In the data rows, 128 means zero.
Here are some rows, each followed by its group. Groups can overlap.
[116 108 107 132 108 106 105 108 113 113 109 113 131 114 109 113 157 130 106 133 103 110 107 124 156 157 110 107 155 109 113 111 114 123 112 126 112 110 113 108 108] moss
[164 128 126 127 123 127 130 123 169 169 124 166 126 165 126 169 108 131 127 133 130 167 137 144 109 114 131 121 110 133 174 126 172 140 151 140 171 126 173 145 121] dust
[115 106 111 133 109 110 109 110 115 116 112 116 130 115 109 114 160 133 108 129 107 112 108 122 157 157 110 108 156 107 115 106 112 122 111 122 114 107 114 110 108] moss
[111 109 104 134 103 106 111 112 115 111 108 116 131 113 107 108 157 129 107 135 106 109 109 121 154 162 110 103 153 106 111 114 114 118 116 125 111 107 112 105 106] flag
[114 108 103 133 103 105 110 110 115 111 107 116 129 113 107 111 154 131 107 137 106 110 106 122 153 161 111 105 152 105 112 112 113 119 115 125 113 109 113 105 105] flag
[117 105 105 132 112 106 106 108 113 111 106 114 134 115 110 114 156 133 109 134 104 115 104 124 158 155 105 112 160 109 113 107 112 121 108 128 114 108 114 111 112] flag
[118 160 149 106 152 159 160 152 129 117 150 131 109 123 157 129  94 106 158 113 166 120 179 117  99 108 161 152  97 174 125 167 130 106 143 114 127 158 129 143 149] hill
[114 107 107 131 113 110 105 108 114 110 104 117 132 118 107 117 155 132 109 132 107 115 107 124 158 152 105 112 159 109 114 105 108 123 106 126 114 109 116 109 113] moss
[116 178 176 100 179 174 176 176 115 121 175 111  99 116 165 113 102 102 175 100 161 117 150 111  94  97 176 177 102 154 119 164 116 108 129 109 113 177 117 132 176] gate
[116 109 114 133 109 108 110 106 110 118 106 118 132 113 104 115 157 136 109 129 108 115 104 125 157 154 110 109 157 108 117 105 115 121 107 126 113 109 116 110 104] flag
[165 122 123 128 127 127 127 126 170 167 125 159 130 173 124 171 110 129 124 131 129 169 133 145 111 110 125 126 109 135 170 128 168 147 150 135 170 124 168 146 129] dust
[167 124 127 133 125 129 124 126 173 166 123 161 130 172 128 174 109 125 125 133 130 168 135 140 111 114 125 125 108 132 170 126 170 148 150 135 175 131 169 147 128] harp
[165 126 127 128 126 124 127 126 167 172 129 162 127 173 126 170 110 125 128 128 134 173 131 146 111 109 126 130 111 132 166 130 169 150 150 134 164 123 169 147 130] dust
[121 107 113 147 111 112 114 107 120 122 116 122 146 123 109 122 142 146 110 144 111 119 112 130 142 142 114 109 139 110 124 108 124 135 114 133 118 111 118 116 112] sail
[116 108 109 133 108 107 110 107 111 119 108 115 132 114 109 115 155 132 107 134 107 114 106 124 154 156 109 109 157 109 115 108 114 120 110 125 114 112 116 111 107] flag
[164 124 124 126 121 126 135 119 169 169 128 164 131 171 130 169 105 131 129 131 132 166 139 143 111 113 135 123 105 133 169 132 176 148 151 136 165 127 166 144 125] dust
[117 106 107 132 111 112 111 106 109 110 106 112 134 115 104 117 153 134 107 135 108 112 107 120 158 156 109 109 157 110 114 104 115 125 104 126 115 113 114 108 111] moss
[114 107 109 134 110 108 107 109 115 114 109 117 130 115 107 117 158 131 105 131 107 113 106 126 155 159 109 111 156 106 113 109 113 120 110 125 115 106 114 110 107] moss
[165 127 124 128 126 125 129 121 167 171 124 160 128 168 125 168 108 131 124 128 133 172 134 145 111 111 125 125 110 133 172 128 171 147 148 138 169 124 171 144 126] harp
[119 108 112 133 111 110 104 110 116 112 111 112 131 115 112 116 155 132 108 130 105 112 108 120 156 156 105 109 157 109 111 106 114 127 111 123 116 111 113 110 113] moss
[156 119 120 138 123 122 120 121 156 150 120 162 140 157 124 154 116 138 120 141 121 151 128 161 115 116 120 120 116 126 152 124 150 161 139 152 156 121 154 136 122] dust
[141 139 138 111 140 138 135 138 146 142 139 137 115 145 145 144 104 113 140 116 145 146 152 126 105 105 138 139 106 147 143 144 146 128 173 119 145 137 144 175 141] hill
[142 121 115 149 117 117 121 114 138 141 120 144 151 137 119 134 120 157 120 154 117 138 121 161 119 121 125 113 120 118 143 119 146 161 129 172 140 116 140 124 115] sail
[132 147 154 116 152 149 145 149 137 129 150 127 113 132 155 136 106 113 148 104 155 133 166 122 102 103 146 152 104 164 131 154 132 125 154 115 135 148 135 161 147] hill
[166 123 131 127 128 130 124 130 169 171 129 161 131 172 129 172 111 124 124 126 131 173 129 142 114 107 122 129 115 129 170 123 169 148 150 134 175 126 167 152 132] harp
[113 176 173  99 176 176 179 174 118 117 173 117 102 119 169 118  96 102 180 105 164 117 154 107 101  99 180 180  98 152 117 163 117 106 130 106 117 177 118 133 177] gate
[113 109 105 130 110 107 108 106 114 111 107 120 130 113 104 116 154 131 109 134 107 114 104 126 157 157 109 110 156 108 113 108 110 117 108 128 110 109 117 106 106] moss
[135 142 143 112 142 145 142 141 140 138 141 136 114 139 149 140 104 112 142 112 148 135 160 125 104 104 144 141 104 157 139 150 137 124 162 121 139 146 138 168 141] hill
[117 110 115 137 104 107 109 109 113 118 110 118 132 110 110 113 156 136 108 125 107 116 105 123 157 157 108 108 159 107 112 106 113 122 111 123 115 108 114 108 106] moss
[113 114 104 132 106 107 108 113 113 115 109 116 130 111 111 111 155 130 109 133 110 114 104 121 153 156 105 112 156 103 110 112 116 122 114 128 109 109 114 110 108] moss
[143 119 116 158 114 116 117 117 141 140 114 148 154 137 115 141 121 153 118 154 119 138 117 162 119 124 117 117 119 118 139 118 139 158 130 169 139 117 142 127 111] sail
[117 109 110 136 111 110 104 111 115 113 108 113 132 115 109 112 159 134 106 128 106 113 104 122 157 155 105 113 159 102 110 103 111 127 109 126 117 107 110 112 112] moss
[147 116 119 150 115 113 119 115 141 144 119 152 149 140 116 143 121 149 116 148 118 145 118 166 122 119 116 119 122 118 142 117 143 161 133 165 139 115 143 126 117] sail
[127 116 116 167 109 112 116 109 129 133 112 136 162 127 113 130 130 165 113 158 116 127 116 146 130 134 116 117 130 113 126 112 131 145 118 149 123 113 129 121 111] sail
[112 111 106 130 104 108 110 105 115 110 106 120 130 113 106 113 151 131 113 135 109 112 108 120 157 157 112 105 154 106 113 106 116 118 113 122 110 109 115 106 106] moss
[165 119 126 134 129 122 121 124 158 160 129 164 137 161 127 160 115 133 125 131 126 164 128 153 115 110 123 127 114 127 159 124 158 160 143 144 159 119 159 142 130] dust
[124 113 111 153 108 113 117 113 123 124 114 130 154 127 110 124 133 154 115 158 113 125 114 136 132 135 118 106 131 110 125 113 128 136 123 141 125 115 124 115 111] sail
[117 104 106 131 111 110 105 113 114 111 110 114 134 116 108 114 159 128 108 135 105 113 106 120 160 153 104 109 157 109 113 107 110 122 112 124 117 110 110 110 112] flag
[116 106 110 132 108 107 105 107 116 111 108 116 132 116 106 114 156 133 109 131 107 114 107 123 158 155 107 109 159 104 109 103 111 125 109 122 114 108 112 110 112] flag
[114 174 172 100 180 178 177 177 116 113 177 113 103 122 170 119  98  99 177 105 161 115 155 108 100 100 178 176 100 155 116 164 114 110 129 103 118 177 116 134 181] gate
[131 146 150 110 150 148 147 149 134 134 147 127 111 136 154 135 104 107 150 106 160 136 164 118 104  99 146 152 104 162 134 156 132 125 153 115 133 146 133 161 152] hill
[112 179 175 102 176 182 179 179 119 113 178 117 101 115 168 116  95  98 177 105 160 112 155 105  98 101 179 175  95 150 119 160 116 104 132 106 120 179 116 133 176] gate
[150 115 119 148 119 117 115 121 143 143 120 148 151 145 121 145 119 144 123 151 116 144 118 164 120 116 117 118 120 121 143 118 143 166 135 163 143 120 146 132 120] sail
[122 165 167 104 165 162 163 162 121 124 168 117 105 121 173 122  98 103 163 100 176 126 165 113 103 100 166 166 101 164 120 175 123 116 138 108 120 163 123 140 167] hill
[111 178 175 100 178 180 178 174 117 114 178 113 102 117 171 117  96 103 178 102 159 113 153 107  98 101 180 177 100 152 115 161 117 109 128 106 116 176 113 133 176] gate
[116 115 112 132 111 110 110 106 112 116 110 116 133 111 111 110 155 137 110 125 106 118 106 125 155 156 110 108 158 106 116 109 116 124 106 129 110 108 113 109 108] flag
[126 159 155 105 158 155 157 157 127 128 156 122 106 127 160 126 101 108 156 107 168 132 173 116 100 100 154 157 100 176 126 166 129 115 144 112 127 155 127 148 159] hill
[116 107 111 133 107 109 107 108 112 116 107 116 133 114 106 114 158 134 108 130 106 114 103 123 158 156 109 109 157 107 114 107 112 123 110 125 112 108 112 110 107] moss
[116 108 109 132 109 109 110 108 114 114 111 117 132 113 107 115 154 133 109 131 108 115 105 123 157 157 108 110 158 106 112 104 113 121 108 124 113 109 113 110 109] flag
[116 107 110 133 109 108 108 106 114 115 110 115 133 112 107 111 157 134 107 128 105 115 105 124 160 153 106 110 157 107 114 104 111 123 111 124 113 108 114 108 110] flag
[120 164 166 106 167 166 158 167 123 122 160 117 107 126 172 124 102 103 162 105 176 125 167 113  99  99 161 165 102 167 123 175 121 117 139 109 126 164 126 147 166] hill
[119 108 113 138 111 108 111 108 112 124 112 112 134 120 114 115 153 139 109 136 108 117 105 124 149 146 111 112 149 110 119 112 117 132 114 132 114 111 112 113 110] flag
[156 113 126 149 125 122 117 120 151 143 121 152 151 150 122 149 122 147 117 142 121 146 124 168 122 117 117 122 122 121 149 114 146 177 129 160 151 117 144 136 123] dust
[123 161 166 102 162 163 164 165 124 128 170 117 103 124 172 125 100 104 163 102 178 126 165 111 101  97 164 163  98 171 123 177 122 115 144 105 122 165 123 139 165] hill
[116 177 180 102 173 178 182 175 118 117 179 119 101 113 165 120  95 101 180 100 161 117 152 109  99 100 181 177  99 152 118 157 118 102 128 102 117 180 119 134 174] gate
[116 103 107 130 109 109 111 110 113 108 111 114 135 114 108 113 157 131 110 134 104 112 111 119 160 156 109 106 155 108 113 109 112 122 112 127 115 109 113 106 111] flag
[134 115 110 168 111 114 116 116 132 130 112 137 165 129 113 129 128 166 114 174 112 129 113 147 125 133 116 110 124 113 132 116 131 144 126 155 133 112 131 118 110] sail
[111 108 106 133 106 107 110 108 115 112 107 116 129 114 105 112 157 133 108 135 106 110 109 123 153 161 111 105 153 109 112 111 112 119 112 124 112 107 114 106 106] flag
[125 108 114 150 114 114 108 116 123 123 115 120 150 124 113 122 143 149 111 146 109 121 109 132 140 136 110 115 136 111 122 113 122 139 120 138 123 109 119 118 115] sail
[125 151 150 107 154 155 154 156 127 124 152 128 108 127 156 130 101 105 154 110 164 125 174 117 102  99 153 154 102 175 129 162 124 112 148 116 129 155 129 150 152] hill
[114 110 106 129 109 111 105 109 117 112 106 116 132 114 112 111 156 130 106 133 104 118 106 122 158 157 104 108 159 106 113 110 109 123 111 127 114 109 109 107 112] flag
[157 123 123 141 122 121 118 126 153 154 123 159 140 149 123 149 117 138 124 138 123 154 123 163 113 114 120 120 117 123 152 123 150 163 139 151 151 119 156 137 123] dust
[162 122 121 135 124 121 125 123 160 157 122 172 135 160 119 159 114 133 123 136 124 157 131 158 110 116 128 118 111 131 160 129 158 148 143 147 160 122 165 137 118] dust
[130 151 154 107 155 153 146 157 128 129 151 123 112 128 158 131 106 107 153 106 161 134 164 115 104  97 144 158 105 169 129 160 130 121 150 117 129 151 130 155 155] hill
[119 106 105 139 107 109 112 113 118 114 109 120 141 118 107 117 148 137 111 143 109 114 108 122 150 149 109 110 143 107 116 110 118 125 116 130 118 110 117 109 110] flag
[121 111 112 144 110 108 111 108 115 117 110 121 140 115 108 115 147 147 111 139 107 116 111 131 144 147 113 105 147 111 120 109 121 129 112 135 117 109 122 109 107] sail
[158 122 122 142 123 123 118 124 150 152 119 155 145 149 122 149 118 143 119 144 121 151 121 164 114 117 120 119 116 125 153 122 151 166 135 156 154 123 150 138 120] dust
[112 113 104 133 106 111 110 107 114 113 105 115 128 113 106 113 155 130 106 137 105 108 109 122 152 162 111 105 152 107 113 110 114 117 110 126 115 112 113 108 104] moss
[115 167 168 107 163 168 170 161 120 123 163 122 105 120 171 124  99 106 165 103 172 118 164 114  98 104 173 165  95 166 124 177 120 109 137 109 119 167 121 138 159] hill
[117 175 181 104 182 183 175 180 117 115 176 112 107 118 170 119 102 102 179  97 159 116 153 106 101  95 176 178  99 152 119 160 114 114 126 107 121 180 116 138 180] gate
[164 128 127 128 123 127 130 124 168 171 127 162 128 168 126 168 109 127 126 128 131 168 135 142 111 113 130 121 107 131 170 129 172 146 149 137 169 126 170 143 122] harp
[113 110 109 133 109 110 109 105 110 116 108 114 131 111 106 111 156 136 106 130 106 112 108 125 156 156 109 108 156 108 115 107 115 124 107 125 116 107 112 110 107] moss
[145 114 119 156 116 116 115 119 138 145 120 143 157 138 121 142 125 154 118 153 118 140 110 158 122 121 115 122 123 117 138 118 140 162 130 167 135 116 137 132 115] sail
[117 113 111 128 113 111 104 110 113 115 112 111 129 111 110 111 156 133 110 130 106 114 103 121 155 155 108 110 156 105 113 106 116 123 110 126 112 109 112 114 110] flag
[124 153 149 113 145 146 154 146 131 136 151 132 105 128 149 130 102 110 147 108 159 131 168 120 100 106 153 146 100 163 134 156 135 116 153 115 132 145 132 155 146] hill
[119 108 108 128 116 110 101 115 115 114 108 112 131 115 111 112 161 134 109 132 105 117 103 123 155 151 102 110 161 107 116 108 110 123 111 129 116 109 114 113 112] moss
[140 141 142 115 142 143 137 145 141 148 144 130 113 141 147 144 108 114 139 112 148 141 150 124 101 104 139 143 104 153 143 148 143 130 167 120 144 141 141 177 139] hill
[118 109 111 131 111 110 105 111 114 118 111 111 128 112 110 114 160 135 107 130 105 113 101 122 155 154 106 114 156 107 114 108 114 124 111 128 113 109 113 114 109] moss
[111 181 179 102 180 178 177 178 117 121 179 114  98 116 170 116 101 103 176 102 160 117 152 109  97  98 177 179  99 153 120 164 119 109 130 107 117 175 118 135 177] gate
[114 178 175  99 179 177 173 183 119 117 178 113 100 120 172 118  99  96 174 102 160 118 149 107  97  98 174 180  97 151 114 167 114 109 135 105 118 177 113 133 180] gate
[119 174 178 105 175 175 176 175 120 115 177 116 101 116 168 119  98 101 175 100 162 115 157 110 100  99 175 174 100 156 117 160 115 108 130 104 119 179 121 133 176] gate
[139 138 139 117 139 140 142 139 145 142 139 140 115 144 142 147 102 116 140 117 149 140 154 125 104 107 141 140 103 152 144 143 146 125 167 122 144 140 145 173 139] hill
[111 112 106 132 106 112 109 106 112 114 105 119 133 113 107 113 155 133 104 132 108 114 108 124 158 159 107 108 156 106 115 110 113 123 109 128 113 109 111 108 106] moss
[158 121 124 140 119 121 122 118 153 158 124 161 138 155 123 155 115 140 123 135 126 153 127 158 115 114 124 122 113 126 155 125 157 167 141 148 151 120 155 135 121] dust
[127 109 114 152 110 111 110 109 120 123 109 125 152 121 110 124 138 151 110 145 110 120 111 136 139 139 113 111 138 110 122 111 123 138 115 140 123 113 122 117 110] sail
[125 157 153 101 160 158 155 160 125 124 155 121 106 127 159 127 102 104 158 111 166 125 174 113  99  96 154 156 100 177 128 167 125 113 148 115 127 159 128 149 157] hill
[162 124 125 125 129 128 123 125 170 168 128 161 131 171 130 169 109 126 126 126 128 169 134 146 114 106 126 128 110 131 169 129 168 149 151 140 170 126 170 146 128] harp
[136 117 117 171 116 114 118 114 131 132 116 138 169 131 113 133 125 168 117 166 117 133 116 148 126 128 117 115 127 113 131 109 135 147 119 157 131 115 133 123 115] sail
[137 142 145 112 147 147 140 146 139 137 145 133 114 139 149 138 107 114 144 106 149 140 155 125 107  99 139 144 109 158 141 149 133 127 162 118 142 139 138 169 147] hill
[130 151 146 109 149 149 150 151 134 131 151 128 106 131 153 133 102 109 150 111 158 129 166 117 101 103 148 149 102 166 133 155 134 114 153 115 135 147 133 158 149] hill
Which 4 groups are nearest to each row below, nearest first, going by the distance to the centre of the group?
[145 139 145 110 143 138 142 146 139 142 144 133 115 141 147 141 104 113 146 111 151 146 149 123 105  99 139 143 108 154 139 145 139 126 165 121 137 141 142 170 144] hill harp dust gate
[116 114 113 134 105 107 108 109 115 123 109 118 129 110 110 111 158 132 107 127 107 115 105 123 155 155 109 108 156 104 115 109 115 122 112 126 112 110 110 113 107] moss flag sail dust
[138 142 144 113 142 137 143 140 138 147 142 136 111 143 144 143 104 112 141 111 153 146 152 124 103 103 140 144 106 156 140 147 142 125 164 119 135 139 141 167 143] hill harp dust gate
[164 120 121 136 121 122 124 120 157 158 120 166 137 159 122 161 112 136 121 141 125 156 124 157 114 115 122 125 115 127 155 121 157 158 138 149 157 124 154 142 122] dust harp sail hill
[143 113 120 156 116 113 117 112 141 137 117 146 158 139 118 137 124 157 117 153 116 140 121 161 125 121 118 117 126 117 138 114 136 159 127 167 139 116 138 124 117] sail dust harp flag
[142 112 116 154 118 118 115 115 140 136 119 143 157 143 120 144 120 152 117 158 119 139 119 156 125 123 117 119 122 118 137 114 139 162 126 165 137 118 138 127 121] sail dust harp flag
[140 112 115 163 115 114 117 114 135 131 116 143 167 133 114 136 126 163 114 163 112 132 118 153 128 126 115 113 126 118 134 112 135 149 123 162 135 116 134 121 113] sail dust flag moss
Which 3 groups are nearest to each row below, nearest first, going by the distance to the centre of the group?
[116 108 112 133 108 111 107 111 115 115 112 114 130 112 113 114 155 134 108 131 105 113 107 121 154 159 111 107 155 108 113 108 113 123 112 125 115 110 113 109 109] flag moss sail
[134 113 114 162 112 113 117 114 134 131 114 142 162 138 112 136 123 160 115 166 119 133 119 152 125 127 118 113 124 115 133 114 134 152 126 158 133 114 135 120 113] sail dust flag
[124 113 113 153 113 113 111 115 124 126 113 125 148 120 109 121 143 152 108 150 108 122 110 138 136 138 110 111 136 113 126 113 120 133 117 141 125 112 121 119 111] sail flag moss
[117 104 109 131 112 109 107 110 115 111 113 113 133 118 109 115 157 132 109 131 107 111 108 123 158 155 109 110 160 108 110 105 114 125 108 124 114 109 112 112 113] moss flag sail
[148 117 123 160 115 111 113 119 134 142 120 142 160 133 116 136 126 158 117 155 116 141 111 156 125 122 116 115 126 115 135 115 139 155 127 163 133 116 137 126 115] sail dust flag
[122 114 113 155 108 112 114 105 121 125 107 132 155 122 109 122 134 155 111 149 113 125 113 139 139 136 114 110 137 111 126 109 121 137 114 144 120 112 124 112 108] sail flag moss
[112 112 106 131 107 112 111 107 115 118 107 117 131 112 109 111 154 135 108 132 110 114 106 121 156 156 107 110 155 106 115 107 113 119 109 126 115 112 111 109 108] moss flag sail
[114 106 110 129 108 106 110 102 113 108 110 116 131 113 106 111 156 134 108 131 104 113 111 124 159 158 112 106 157 108 112 106 113 121 113 125 112 104 112 102 108] flag moss sail
[127 113 109 150 111 109 109 113 126 120 110 130 152 123 112 122 136 152 112 154 108 122 114 138 137 136 111 112 138 109 120 111 123 135 118 147 124 112 123 114 113] sail flag moss
Which 3 groups are nearest to each row below, nearest first, going by the distance to the group's nearest row?
[118 107 109 143 111 108 110 108 117 117 110 119 140 123 106 121 146 140 108 142 109 116 110 132 144 146 113 112 143 109 116 113 117 133 113 134 116 109 116 114 110] sail flag moss
[112 110 104 131 103 108 116 104 112 114 108 119 130 112 105 112 152 136 106 136 109 111 110 119 157 161 113 105 150 107 115 109 119 118 113 126 114 107 110 103 105] moss flag sail
[113 111 111 136 107 107 111 105 111 113 107 120 131 112 107 115 154 136 108 131 107 113 109 126 154 161 114 106 156 108 115 109 115 121 108 128 112 109 118 106 104] flag moss sail
[136 141 143 117 136 139 144 136 141 146 138 141 115 142 143 143 104 115 139 114 148 139 157 125 106 105 144 139 103 151 143 144 145 126 167 121 143 141 141 172 136] hill dust harp
[133 111 110 164 116 115 114 113 131 126 112 135 165 135 111 132 128 165 114 172 112 127 118 147 130 127 114 111 128 116 132 112 127 146 120 154 131 115 131 121 116] sail dust flag
[114 111 108 133 106 106 109 107 114 109 107 116 132 110 107 110 153 130 112 129 109 115 109 121 156 157 108 107 157 103 112 106 114 122 111 123 113 109 116 107 110] flag moss sail
Which 4 groups are nearest to each row below, nearest first, going by the distance to the group's nearest row?
[161 132 129 127 126 124 130 122 172 171 128 163 122 171 128 168 108 131 130 129 133 170 136 143 109 111 132 127 109 128 170 124 176 144 146 137 169 123 171 146 126] harp dust sail hill
Which 4 groups are nearest to each row below, nearest first, going by the average distance to the group's rows?
[139 115 117 157 115 115 117 114 134 139 116 141 162 138 118 138 124 159 115 161 116 137 115 155 124 124 116 117 125 118 136 116 139 155 124 164 135 116 134 125 114] sail dust flag moss
